[[32,24,22,31,16],
[41,22,19,22,26],
[50,12,5,-15,48],
[11,26,27,48,-3],
[40,21,16,16,28],
[48,20,16,12,35],
[45,21,17,16,32],
[26,25,24,37,11],
[7,26,28,51,-7],
[40,23,20,23,26],
[39,23,20,23,25],
[13,26,26,46,-1]]
|
[[31,16,32,24,22],
[22,26,41,22,19],
[-15,48,50,12,5],
[48,-3,11,26,27],
[16,28,40,21,16],
[12,35,48,20,16],
[16,32,45,21,17],
[37,11,26,25,24],
[51,-7,7,26,28],
[23,26,40,23,20],
[23,25,39,23,20],
[46,-1,13,26,26]]

[[6,8,3,-6,15,-33,51,-25,19,-24],
[7,8,4,-6,15,-33,53,-25,19,-24],
[7,8,4,-6,16,-33,53,-25,19,-24],
[6,7,4,-6,15,-33,51,-25,19,-24],
[6,7,3,-6,15,-33,51,-25,18,-24],
[6,8,4,-6,15,-33,52,-26,19,-24],
[6,8,3,-6,15,-33,50,-25,18,-24],
[7,7,4,-6,15,-33,52,-25,19,-24]]
|
[[19,-24,6,8,3,-6,15,-33,51,-25],
[19,-24,7,8,4,-6,15,-33,53,-25],
[19,-24,7,8,4,-6,16,-33,53,-25],
[19,-24,6,7,4,-6,15,-33,51,-25],
[18,-24,6,7,3,-6,15,-33,51,-25],
[19,-24,6,8,4,-6,15,-33,52,-26],
[18,-24,6,8,3,-6,15,-33,50,-25],
[19,-24,7,7,4,-6,15,-33,52,-25]]

[[-10,27,-8,-25,-18,-7,19,-18,3,-55,-26,20,-6,31,10],
[-22,23,-7,-24,-5,-7,10,-17,3,-24,-36,33,-9,30,10],
[12,0,-6,37,-8,-11,-5,27,-2,-28,-1,27,8,-2,20],
[-24,6,-7,39,3,-4,20,13,5,8,-22,-29,10,-18,-10]]
|
[[31,10,-10,27,-8,-25,-18,-7,19,-18,3,-55,-26,20,-6],
[30,10,-22,23,-7,-24,-5,-7,10,-17,3,-24,-36,33,-9],
[-2,20,12,0,-6,37,-8,-11,-5,27,-2,-28,-1,27,8],
[-18,-10,-24,6,-7,39,3,-4,20,13,5,8,-22,-29,10]]

[[-45,19,7,-26,-47,-16,13],
[-45,19,7,-26,-47,-16,13],
[-47,14,13,-26,-38,-16,13],
[-7,19,-10,-6,-47,-5,13],
[-48,-8,28,-28,-1,-19,0],
[-45,19,7,-26,-47,-16,13],
[-51,4,22,-26,-21,-17,7],
[-34,19,1,-23,-47,-16,13],
[-20,20,-6,-14,-47,-10,13]]
|
[[-16,13,-45,19,7,-26,-47],
[-16,13,-45,19,7,-26,-47],
[-16,13,-47,14,13,-26,-38],
[-5,13,-7,19,-10,-6,-47],
[-19,0,-48,-8,28,-28,-1],
[-16,13,-45,19,7,-26,-47],
[-17,7,-51,4,22,-26,-21],
[-16,13,-34,19,1,-23,-47],
[-10,13,-20,20,-6,-14,-47]]

[[-11,-5,-3,22,-5,11,-22],
[-1,-1,14,4,3,3,-14],
[19,8,1,-35,-4,-4,-9],
[-11,13,-2,35,5,4,14],
[-5,-21,0,49,-13,-1,-12],
[2,-6,2,12,-1,-1,-15],
[21,11,1,27,4,2,-3]]
|
[[11,-22,-11,-5,-3,22,-5],
[3,-14,-1,-1,14,4,3],
[-4,-9,19,8,1,-35,-4],
[4,14,-11,13,-2,35,5],
[-1,-12,-5,-21,0,49,-13],
[-1,-15,2,-6,2,12,-1],
[2,-3,21,11,1,27,4]]

[[31,19,37,35,14,25,32,-28],
[16,23,30,19,19,22,10,-35],
[-4,-17,-32,-49,5,-1,-56,8],
[50,9,6,5,43,45,8,-21]]
|
[[32,-28,31,19,37,35,14,25],
[10,-35,16,23,30,19,19,22],
[-56,8,-4,-17,-32,-49,5,-1],
[8,-21,50,9,6,5,43,45]]

[[-13,40,6,27],
[-9,40,2,27],
[-8,40,-4,27],
[-12,40,4,27],
[-12,40,4,27],
[-12,40,4,27],
[-12,40,4,27],
[-12,40,4,27],
[-11,40,3,27],
[-12,40,4,27],
[-16,40,12,27]]
|
[[6,27,-13,40],
[2,27,-9,40],
[-4,27,-8,40],
[4,27,-12,40],
[4,27,-12,40],
[4,27,-12,40],
[4,27,-12,40],
[4,27,-12,40],
[3,27,-11,40],
[4,27,-12,40],
[12,27,-16,40]]
---
[[31,37,40,39,37],
[-12,-47,-48,-50,-46],
[8,45,46,49,44]]
|
[[31,37],
[-12,-47],
[8,45]]

[[43,22,18],
[30,25,23],
[51,19,15]]
|
[[43,22],
[30,25],
[51,19]]

[[21,18,18,29],
[21,18,18,28],
[20,17,14,32],
[26,27,50,-6],
[17,11,-1,44]]
|
[[21,18],
[21,18],
[20,17]]

[[0,0,7,12,-5],
[-3,0,-1,-4,2],
[-47,13,20,-21,2],
[8,-2,3,14,-6]]
|
[[0,0],
[-3,0],
[-47,13]]

[[3,-1,-4,-1,0],
[-2,1,1,-1,1],
[-2,1,2,0,0],
[1,1,-3,-2,0],
[3,1,27,40,-30]]
|
[[3,-1],
[-2,1],
[-2,1]]

[[-44,-39,51,-30],
[-1,3,-14,-15],
[23,16,-39,4]]
|
[[-44,-39],
[-1,3],
[23,16]]
---
[[-31,22,-31,-32],
[-3,-5,5,27],
[-30,4,26,-23],
[8,-14,-34,41],
[-23,-53,5,-26]]
|
[-31,-5,26,41]

[[-22,28],
[46,-48],
[-25,24],
[-13,9],
[45,-42]]
|
[-22,-48]

[[47,-56],
[30,-40],
[28,-35],
[33,-33],
[17,-35]]
|
[47,-40]

[[-15,14,27,-8],
[21,24,19,41],
[20,33,38,2],
[-28,-4,9,-5]]
|
[-15,24,38,-5]

[[-9,15,-28,-42],
[16,7,5,-24]]
|
[-9,7]

[[46,-4,6,1,-5],
[-40,4,-4,20,1],
[-9,1,0,0,-12]]
|
[46,4,0]

[[8,1,-30,47],
[5,13,-5,11],
[44,15,-19,9]]
|
[8,13,-19]
---
[[7,19,-9,-43],
[-29,38,-2,-6],
[7,19,-7,-43],
[9,33,-2,35],
[30,-37,2,6]]
|
[[38,-2],
[19,-7]]

[[-46,-5,1,13,-2],
[-34,-25,8,29,-13],
[-43,-5,2,13,-3],
[10,0,1,0,-3],
[-46,0,0,10,0]]
|
[[-25,8],
[-5,2]]

[[47,18,4],
[9,-7,-19],
[-16,16,35],
[1,-21,11],
[-36,12,39]]
|
[[-7,-19],
[16,35]]

[[2,-24,-5,5,-7],
[42,-36,0,3,0],
[26,11,-15,-12,2],
[-5,6,2,3,2],
[-1,3,8,6,-1]]
|
[[-36,0],
[11,-15]]

[[42,-9,12],
[12,-38,17],
[32,21,24],
[6,26,30]]
|
[[-38,17],
[21,24]]

[[-6,-2,-45],
[53,40,-11],
[21,-38,-3],
[38,-35,-23],
[-4,-15,-42]]
|
[[40,-11],
[-38,-3]]

[[-52,-18,12,-20,-40],
[-18,20,51,-36,-30],
[53,-11,-42,-47,-35]]
|
[[20,51],
[-11,-42]]

[[-37,-19,-39],
[-36,-21,-38],
[-13,-33,-25],
[-51,-24,16]]
|
[[-21,-38],
[-33,-25]]
